The rows of M fall into several groups, which share some directions, and each row is roughly a mix of its group's hidden directions.
M, 111 rows:
+1.41	+2.57	+3.09	+2.20	+0.06	-1.60	-0.72	-0.94	-2.31	+0.33
+0.73	-3.31	-1.53	-0.16	-1.12	-1.29	-2.51	+0.00	+2.41	-1.86
+1.07	+0.95	+0.51	-0.42	+0.90	+3.26	+0.85	+2.47	-3.38	-0.49
+0.94	-0.27	-1.56	-0.18	-4.51	+0.28	+1.35	-0.94	+2.17	-1.05
-0.81	+0.30	-1.39	+1.73	-0.50	+0.32	-0.62	+4.99	-0.53	+0.88
+0.52	-2.91	-1.10	-0.41	+3.16	+1.70	+2.15	+1.15	+1.73	+0.68
+1.72	-0.22	+3.78	-2.17	+1.57	-0.70	-1.14	+2.07	+1.30	-0.38
+1.60	-3.68	+2.56	+1.48	-1.45	-0.87	+0.36	-1.41	-1.51	+0.53
-2.14	+2.70	-2.88	-1.18	+0.67	+1.16	+0.91	+2.05	+1.21	-1.60
-1.43	+0.85	+0.73	+1.31	-0.56	-0.22	-2.24	+0.98	+4.35	+1.44
+2.46	-1.57	+1.93	+1.31	-0.44	-0.76	-1.78	-3.43	-0.37	+1.61
-0.06	+3.16	+0.79	+0.62	-0.46	+2.28	-3.38	+0.18	+2.08	-0.36
+0.87	-0.31	-0.11	-1.36	+1.91	+1.75	+1.17	-2.22	-3.87	-1.30
-1.78	+1.64	-1.21	+1.64	-3.77	+0.98	+0.14	+1.34	+2.30	-0.34
+1.86	-0.12	+2.53	+0.84	-1.27	+0.27	-2.01	-3.80	+0.20	+1.26
-1.70	-0.46	-2.27	-0.72	-0.01	+1.78	+1.47	-0.34	+4.23	-0.47
-1.98	+1.97	-0.28	-1.00	-1.58	+0.58	+0.86	+4.27	-0.75	-1.07
-1.84	-0.25	-0.32	+4.17	-1.42	-2.81	+0.07	-1.08	+0.12	+0.61
+0.19	-0.09	-0.06	-0.05	+3.08	+1.24	+3.89	-1.63	-0.25	+1.85
-1.64	+1.57	-0.94	-0.99	-2.84	+1.15	+1.72	+1.49	+0.18	-3.28
+0.88	+2.46	+1.60	+1.29	-0.18	-0.12	-1.95	-2.25	-3.44	-0.76
-2.28	+1.21	-1.98	-1.21	+1.36	-0.12	+1.46	+3.97	+0.05	-0.74
+1.25	-1.21	-1.91	-3.94	+0.79	+1.95	+0.23	+1.07	-2.12	-0.16
-1.38	+0.16	-1.79	+1.73	-1.92	-3.27	-1.21	+2.43	+0.77	+1.39
-0.11	-0.90	-1.24	-0.94	-2.58	+0.03	+1.77	+2.94	+3.19	+0.70
-0.37	-0.43	-0.40	+0.63	+3.86	-0.23	+2.88	+0.24	-0.41	+2.84
+1.39	-0.31	+1.28	-1.01	+0.68	+2.23	-2.11	-1.86	-2.30	-3.01
-0.07	-1.86	-3.18	+1.68	+1.10	-0.52	+1.32	-3.06	+1.53	-1.02
+1.36	-2.53	+0.18	-0.48	+1.04	-0.09	+1.20	-0.42	-3.99	-2.30
-1.19	+2.02	-3.92	-0.13	+1.57	+0.79	+0.43	-1.20	+2.32	-1.20
+0.28	-2.84	+0.20	+0.72	-0.14	-2.14	-0.12	+0.85	-2.99	+3.06
-1.56	+1.79	-1.06	+1.73	-0.78	+2.80	-0.09	-1.56	+3.38	-0.57
-0.14	-1.02	+0.69	+2.56	-0.27	-3.69	+1.70	-0.92	-2.43	+0.96
+1.80	-2.08	-0.48	-3.50	+1.71	-0.74	+0.72	+1.57	-2.42	+0.06
-0.56	+0.08	+2.09	+0.91	+0.53	-2.76	+0.56	+0.79	+3.71	+2.07
+1.94	+2.04	-0.12	-0.53	+0.63	+1.27	-2.43	-3.76	+1.42	+0.26
+0.96	+2.85	-0.03	+0.34	+0.73	-1.50	-3.03	-1.52	+0.97	+2.83
-0.29	-1.52	-1.35	+0.09	-2.70	-1.66	-3.06	-1.15	+1.30	-2.38
-0.89	+3.07	-0.78	+1.55	-1.21	+2.84	-2.46	-0.94	+1.58	-0.46
+1.28	-0.19	+1.02	-1.32	-0.07	+2.26	-1.54	-2.37	-2.18	-3.17
+1.43	+0.16	+3.75	-1.10	+1.99	-1.34	-0.87	+1.61	+2.36	-0.58
+0.94	-0.02	-0.87	+2.18	+3.40	+0.16	+1.94	-0.71	-2.53	+1.94
+1.06	+0.42	+1.50	+0.03	+0.89	-1.93	-1.52	+2.97	-1.41	+3.34
+0.52	+1.05	-0.33	+0.82	+0.98	+2.56	+1.32	+3.52	-2.84	+0.70
-0.49	-0.05	-3.80	-1.37	-0.97	+3.09	-1.60	+0.21	-1.56	+0.57
+1.41	-1.79	+1.58	-2.94	+3.11	+1.16	+0.30	-1.56	-1.18	-1.04
+1.47	-0.99	-1.96	-4.17	+1.64	+1.03	+0.59	+1.15	-1.41	-0.80
-1.35	+2.24	-0.44	-1.92	+0.21	-0.74	+0.54	+4.51	-0.56	-0.24
+0.47	-0.56	+0.00	-0.40	+1.41	+1.10	-2.19	+2.94	-3.67	-1.27
-0.26	-0.94	+1.10	+2.45	-0.47	-4.08	+1.52	-0.68	-2.10	+0.41
-0.03	+0.19	+3.25	+1.88	+0.74	-2.87	+1.97	-0.65	+2.12	-0.83
+2.03	-1.79	-1.65	+2.64	+2.00	-2.27	-0.48	-1.62	-1.56	+0.98
+1.30	-2.76	-0.48	-2.70	+1.40	-1.46	+2.04	+0.96	-2.53	+0.04
+0.05	+0.64	+2.18	+0.24	+0.67	-2.07	+3.12	-0.45	+2.65	+2.33
+2.13	-2.73	+2.12	+1.87	-0.63	-1.39	-1.15	-1.68	-1.32	+2.03
+2.55	-0.01	-1.17	-0.43	-3.65	+1.33	+0.62	-1.02	-1.79	-2.15
+0.38	-3.51	+1.14	-0.53	+0.71	-3.45	+1.53	+1.21	-1.42	+0.36
-0.78	-1.49	+2.09	-0.70	+0.93	-0.03	+0.16	+4.15	-2.36	+1.00
-0.57	-2.54	-1.74	-0.01	-1.03	-1.00	+3.03	-0.85	-3.14	+0.86
+0.54	+1.73	-0.39	+2.08	-1.27	-2.54	-1.26	+2.27	-2.72	+1.56
-0.44	+1.37	+0.67	+1.20	-1.42	-2.26	+0.17	-3.87	+2.33	+0.92
-1.77	+2.36	-3.63	-0.27	+0.69	+0.97	+0.94	-0.55	+2.29	-1.61
-1.63	+1.92	-2.33	-0.39	-1.86	+0.81	+1.97	-0.70	+1.86	-2.91
-1.49	+1.86	+0.06	-1.11	+1.02	+0.94	-0.69	+4.61	-1.04	+0.87
+1.74	-0.79	+0.82	+0.88	-1.05	+0.00	-1.16	-4.93	+0.69	-0.30
+1.70	+1.34	+3.18	-1.83	-1.71	-0.29	-1.47	+2.29	-1.90	+0.48
-1.38	-0.44	-1.01	-1.23	-0.43	+3.05	+1.44	-0.29	+4.00	-0.30
+1.28	-2.65	+0.60	-1.35	+1.22	-3.02	+1.19	+1.16	-2.84	+0.32
+0.76	+2.72	+3.13	+2.91	-0.30	-1.47	-0.35	-1.43	-1.23	-0.44
-0.52	+1.49	-3.81	-0.03	+2.85	-1.65	+0.51	+0.45	+1.84	+0.81
+1.02	-0.80	-1.95	-0.12	-3.99	+0.41	+2.03	+0.06	+2.54	-0.48
-0.46	+0.24	-2.08	-1.20	-0.78	+3.98	-2.96	+0.78	+0.47	+0.52
-1.98	+3.08	-2.96	-1.01	+0.67	+0.64	+0.91	+2.01	+1.53	-1.03
+0.58	+1.60	+2.21	+0.52	+0.63	+0.41	-3.50	-0.83	-0.24	+3.29
-1.29	+3.48	-2.73	-1.43	+2.19	+0.48	-0.71	+0.32	+1.84	-0.28
-1.62	-1.08	-0.44	+0.02	-2.55	+0.41	+2.95	+2.22	-0.69	-2.76
-1.49	-2.10	-1.23	+0.71	+2.86	-2.53	+0.46	-1.04	+2.18	+1.77
+1.94	-1.68	+2.09	+1.29	+0.27	-0.92	-2.03	-3.20	-0.46	+2.07
-0.50	+2.50	+0.66	+2.23	+2.37	-0.25	+1.50	-0.57	-2.39	+2.56
-2.24	+2.65	-2.91	-1.21	+1.42	+1.25	+0.72	+0.37	+1.96	-1.55
-1.02	+1.46	-3.93	-0.62	+2.21	+0.71	+1.10	-0.47	+2.15	-1.39
-0.64	-0.18	-0.98	+0.36	-2.89	-2.24	-3.30	-1.43	-0.37	-2.11
-1.32	+3.65	-2.71	-1.57	+1.73	-0.07	-0.15	+0.73	+1.95	-0.37
-0.03	+0.80	+0.22	+0.48	+2.71	+1.75	+3.52	+1.42	-0.63	+2.49
+2.35	-0.70	+1.03	-2.60	-1.83	+0.02	+0.91	-3.43	+0.67	-1.47
+1.29	+1.55	+2.80	-0.79	+1.15	+0.94	-3.05	+0.17	-0.60	+2.81
-0.89	-2.82	-3.53	-2.48	+0.63	+0.72	+1.13	+1.01	+1.35	+0.13
-1.97	-1.74	-0.98	+0.87	+3.12	-2.33	+0.12	-0.91	+2.17	+1.75
+0.30	-0.38	-0.75	+0.93	-2.18	-2.18	-3.01	-2.87	-0.37	-1.94
+0.56	-0.16	-0.54	+0.62	+3.76	-1.60	-1.37	-0.21	+0.57	+3.53
+2.39	-0.85	+0.43	+1.30	+0.55	-0.92	-1.67	-4.11	+0.70	+1.67
-1.70	-1.88	-0.54	+0.49	+3.76	-2.11	+0.01	-1.29	+1.71	+1.51
-1.99	+1.87	+0.23	-1.07	-2.90	+1.16	+2.19	+1.81	+0.56	-2.35
-2.22	+1.09	+0.25	+3.97	-2.08	-1.11	-0.07	-1.43	+1.67	-0.02
-0.17	-1.45	+3.58	-0.52	-2.73	+1.57	-0.33	+0.14	-2.13	-1.59
-0.72	+2.88	+1.10	+1.62	-0.54	+1.21	+0.30	-1.68	+2.65	-2.84
+1.09	-3.08	+2.98	+0.71	-2.55	-0.38	+0.40	+0.15	-2.29	-0.50
-0.19	+0.81	-1.41	+1.87	-1.76	-3.34	-1.21	+2.41	-1.53	+1.54
-0.49	-2.32	+1.85	+0.86	+0.60	-3.79	+1.20	+1.05	+1.77	+1.49
-2.66	+1.09	+0.60	+1.32	+0.38	-1.85	-0.13	-2.05	+3.46	+1.50
+0.44	-1.61	+3.36	+0.21	+1.02	-3.59	+1.41	+0.89	+1.14	-0.46
+1.47	-1.37	+1.15	-1.81	+3.75	-0.91	-0.16	+0.21	-2.90	+0.64
+1.54	-1.26	+1.52	-2.83	+2.25	+2.05	+0.94	-2.25	-0.98	-1.38
-1.35	+1.40	-1.18	+0.62	-0.31	+2.90	+0.98	-1.45	+3.84	-0.71
+0.40	+1.30	+1.65	+0.61	+1.17	+0.33	-2.67	-2.61	-3.09	-1.57
+0.19	+1.67	+3.47	+2.11	+0.92	-1.62	+0.24	-0.50	+3.05	-0.07
-1.42	+1.88	+2.00	+3.45	-1.53	-0.32	-1.01	-0.96	+2.52	+0.38
+1.52	+1.82	+2.33	+1.00	-0.10	-2.39	-1.74	+0.25	-3.38	+0.33
+1.32	-0.13	+4.30	-0.97	+1.49	-1.93	+0.62	+1.11	+1.75	-0.75
+1.06	-1.93	+1.64	+2.23	+0.07	-1.60	-2.31	-1.09	-1.43	+2.94
+1.94	+0.07	+1.35	+0.69	+1.31	-0.84	-2.39	-3.23	+0.62	+2.72

Here is one row of each group, with its name. Which group are the others in?
+1.92	-0.40	-1.30	-3.80	+1.65	+2.41	+0.34	+0.67	-1.81	-0.11 -> A
-1.45	-1.04	+0.37	+0.33	+0.29	-1.53	+1.51	+4.55	-1.34	+1.32 -> E
-0.10	-2.28	-2.53	+0.48	+0.53	-0.93	+2.96	+0.30	+2.70	+1.78 -> N

+1.38	+1.50	+0.76	-0.92	-4.56	+1.35	-0.56	+0.24	-0.04	-1.94 -> N
-0.55	+0.04	+0.56	+1.37	+4.50	-0.16	-0.08	-2.41	-1.69	+0.93 -> N
-1.46	+0.91	+2.17	-3.28	-0.82	+2.58	-0.05	+1.79	+1.25	-1.35 -> N
-1.95	+3.42	-2.42	-1.53	+0.36	+0.71	+0.84	+1.76	+1.57	-1.34 -> E
+0.50	+2.31	-0.02	-1.72	-0.93	+4.32	+1.45	-1.44	-0.25	+0.30 -> A
-0.69	+0.98	-2.13	-0.52	-0.89	+3.68	-3.19	+0.53	+0.99	+0.56 -> A
+1.37	+0.93	+1.45	-3.06	+1.39	-0.39	-2.52	+2.56	+1.55	-0.87 -> A
+0.36	-1.50	+2.13	+0.21	+1.10	-2.81	+3.43	-0.14	+1.03	+1.85 -> A
-0.52	+0.42	+3.59	-1.26	-3.20	+1.35	-0.07	+1.09	-1.48	-1.42 -> E
+1.63	-2.62	+0.34	-2.65	+1.77	-1.94	+1.24	+1.50	-2.19	+0.52 -> A
-0.22	+0.14	-2.59	+0.13	-3.89	-1.82	-0.14	-1.60	-1.67	-1.34 -> N
